Some points, one per row:
[ 1.   1.4 -0.4 -1.6 -1.3  1.7 -0.8 -0.4  0.7  1.8  0.6  0.8  0.1  1.3  0.7 -1.2]
[-0.6 -2.2  0.1 -1.7  0.9 -2.8  0.9  0.8 -1.   1.1  0.8 -1.5  0.1 -0.7  1.  -0.4]
[ 1.   1.5 -0.6 -0.6 -0.8  0.6 -0.1  0.6  0.  -1.2  0.5  1.4 -1.5 -0.1 -1.4 -0.2]
[ 1.8 -0.2 -1.1  0.2 -0.3 -0.7  0.   0.9 -0.1 -1.3  0.2  0.8 -0.5 -1.8 -0.5  0.7]
[ 0.3  1.9 -1.7 -0.3 -1.4 -0.6 -0.8  0.3  0.6  1.   0.4  0.7 -0.3  1.4 -0.5  0.4]
[ 0.   1.1  0.   1.4  0.7  0.2 -1.4 -1.1 -1.  -1.9 -1.9 -0.3  0.2  0.1 -0.9  1.4]
[-0.4 -1.4  0.2  0.6  1.6 -1.4  0.5 -0.2  0.6  1.   0.8 -0.8  1.5 -0.6  0.8  0.8]
[ 0.1 -0.8 -0.2 -0.6 -0.1  0.4 -0.5 -0.1  0.   0.7 -0.9  0.3  0.3  0.3  0.1 -0.2]
[ 1.8  1.1 -0.5  0.3 -0.9  0.4 -0.5  0.2  0.4 -2.2  0.7  0.1 -0.7  0.3 -1.1  0.2]
[ 0.3 -0.2 -0.3  0.5  0.5  0.5 -0.6  0.1  0.2 -0.9 -1.1 -0.1  0.   0.2 -0.4  1.1]
[-0.5  0.1  0.1  2.3  0.5 -0.8  0.7  0.  -1.  -0.8  0.2 -0.4  0.2 -1.1 -0.8  0.6]
[ 0.3  1.6 -1.5  0.3  0.2 -0.4 -0.2  0.7 -1.2  0.  -0.4  1.  -1.9  0.7 -2.5 -0.6]
20 more points follow, each with its number after it:
[ 0.5  0.9 -0.4  0.2  0.2 -1.1 -0.2  0.3 -0.7 -1.5  0.7  0.2 -0.1 -0.3 -1.   0.8] 0
[-0.5 -0.9  0.2  0.3  0.1  0.3  0.3 -0.3 -1.1 -0.5 -0.4  0.6  0.3  0.   0.6 -1.1] 1
[ 1.9 -0.1 -0.2 -0.3 -0.7  0.4  0.  -0.1 -0.2 -1.2  0.7  0.  -0.8 -1.6 -1.2 -0.2] 2
[-1.  -1.5  1.8 -0.6  1.3  0.3  0.5 -0.4 -0.2  0.1 -0.3 -0.5  0.8 -1.9  0.7 -0.7] 3
[ 1.2  1.8 -1.   0.1 -1.   0.8 -1.1  0.1  0.2 -0.7 -0.4  1.  -1.6  0.8 -0.9  0.5] 4
[ 0.3  0.3 -0.1 -0.7 -0.4  0.1 -0.4 -0.4  0.2  0.1  0.5  0.8 -0.3  0.2 -0.2  0.3] 5
[ 0.9  0.3 -0.4  0.9 -0.6  1.  -0.4  0.3  0.1 -0.6 -0.3  0.8 -0.1  1.  -0.9  1.1] 6
[-1.   1.  -0.2  1.6 -0.2  0.7  0.5 -0.3  1.2  0.3 -0.6  0.5 -0.9  1.8 -0.5  0.6] 7
[ 1.5  1.  -1.   0.6  0.   1.  -0.7  0.7 -0.1 -1.9 -0.4  0.8 -0.8 -0.1 -1.5  0. ] 8
[-1.7 -2.5  1.7  0.   2.4 -1.1  1.8  0.4  0.3  1.5  1.3 -1.6  1.5 -1.7  2.  -1.3] 9
[ 1.6 -0.3 -0.4  0.2 -0.8  1.1 -0.8  0.1  0.  -0.5  0.2  1.1 -1.1 -1.4 -1.2  0.6] 10
[ 1.3  1.6  0.3  0.  -0.9  1.1 -0.8 -0.9 -0.3 -0.9 -0.3  0.1 -0.4  0.4 -0.8  0.3] 11
[-2.2  0.8  0.9  1.1 -0.1 -0.1  1.  -0.5  0.4  1.5 -0.7  0.3  0.9  2.2  1.   0.5] 12
[-0.5 -2.2  1.2 -1.5  0.7  0.1  0.8  0.9 -0.4  1.6  0.2 -1.7  1.1 -1.3  1.5 -1.5] 13
[-2.1 -1.4  1.1 -1.1  0.7 -0.5  1.4 -0.1 -0.3  1.5 -0.1 -1.9  1.   0.5  1.8 -1.1] 14
[-1.6 -2.9  1.6 -0.8  1.9 -1.5  0.2 -1.   0.1  1.2 -0.3 -0.8  0.7 -0.5  1.1  0.4] 15
[-2.   0.6  0.3  1.6  0.  -0.1  0.2 -1.4  0.6  0.9  0.2  0.1  1.2  2.3  0.8  0.6] 16
[ 1.2 -0.1 -0.4  0.6  0.1  1.  -0.9  0.2  1.  -1.2 -0.5  0.4  0.2  0.6 -0.7  0.8] 17
[ 0.9  0.4 -0.4  0.4 -1.5  1.1 -0.6  0.  -0.1 -1.3 -0.3  1.3 -0.8  1.1 -1.7  0.7] 18
[-0.3 -0.3  0.4  1.1  0.8 -0.6  0.   0.2  0.3 -0.3 -1.2 -0.4  0.8  0.4  1.   0.1] 19
Which three of these numbered points are nearest to each point below, looking only along the 4 directions in which the first points spread most? Their numbers follow each, nearest first.
[-1.9 -1.9  1.5  0.6  1.6 -0.9  1.1 -0.9  0.5  1.3  0.8 -1.7  1.4 -2.   1.5 -0.2] > 15 9 3
[ 0.5  1.5 -0.1  2.  -0.6  2.4 -1.1 -1.2  0.9  0.5 -0.5  1.4  0.2  1.4 -0.7 -0.6] > 11 7 6
[ 0.7  1.  -0.3  0.2  0.3 -0.2  0.2  0.4  0.2 -1.  -0.7  0.  -0.4 -1.  -0.7  0.2] > 0 10 6
[ 1.7  1.8 -0.3 -0.4 -0.5  1.1  0.5  0.6  0.2 -2.3  0.7  0.7 -0.1 -1.1 -0.9  0.3] > 10 2 8
[ 0.1  1.2  0.3 -0.3 -1.   0.7  0.1  0.3 -0.2 -0.4  0.8 -0.4  0.2 -0.3  0.5 -1.5] > 5 1 6
[-0.6  0.3 -0.6  1.6  0.6 -1.1  0.9  0.6 -0.4  0.1  1.1 -0.6 -0.1  0.4 -0.1  0.2] > 1 0 19
[ 0.8 -2.6  0.4 -1.5  1.4 -1.6  0.6  0.   0.3  1.4  0.4 -2.7  1.2 -1.8  1.8 -1.2] > 13 9 15
[-0.3  0.8 -0.1  1.  -0.8 -1.4 -0.6  0.   0.2 -1.1  0.1  0.1 -0.2  0.7 -1.3  0.8] > 0 6 7
[-3.  -1.3  0.8 -0.8  0.8 -0.1  1.7  1.   0.6  2.4  0.8  0.1  1.4  1.1  2.  -0.4] > 14 13 15
[-1.2 -3.8  0.7 -2.5  2.7 -1.8  1.1  0.8 -0.7  1.3  0.8 -2.   0.6 -2.7  1.8 -1.2] > 9 13 15
[ 0.7  1.3 -0.4 -1.2 -2.   0.8  0.   0.4 -0.1 -0.4  0.9  2.5 -1.4  0.6 -1.1 -0.2] > 4 18 10
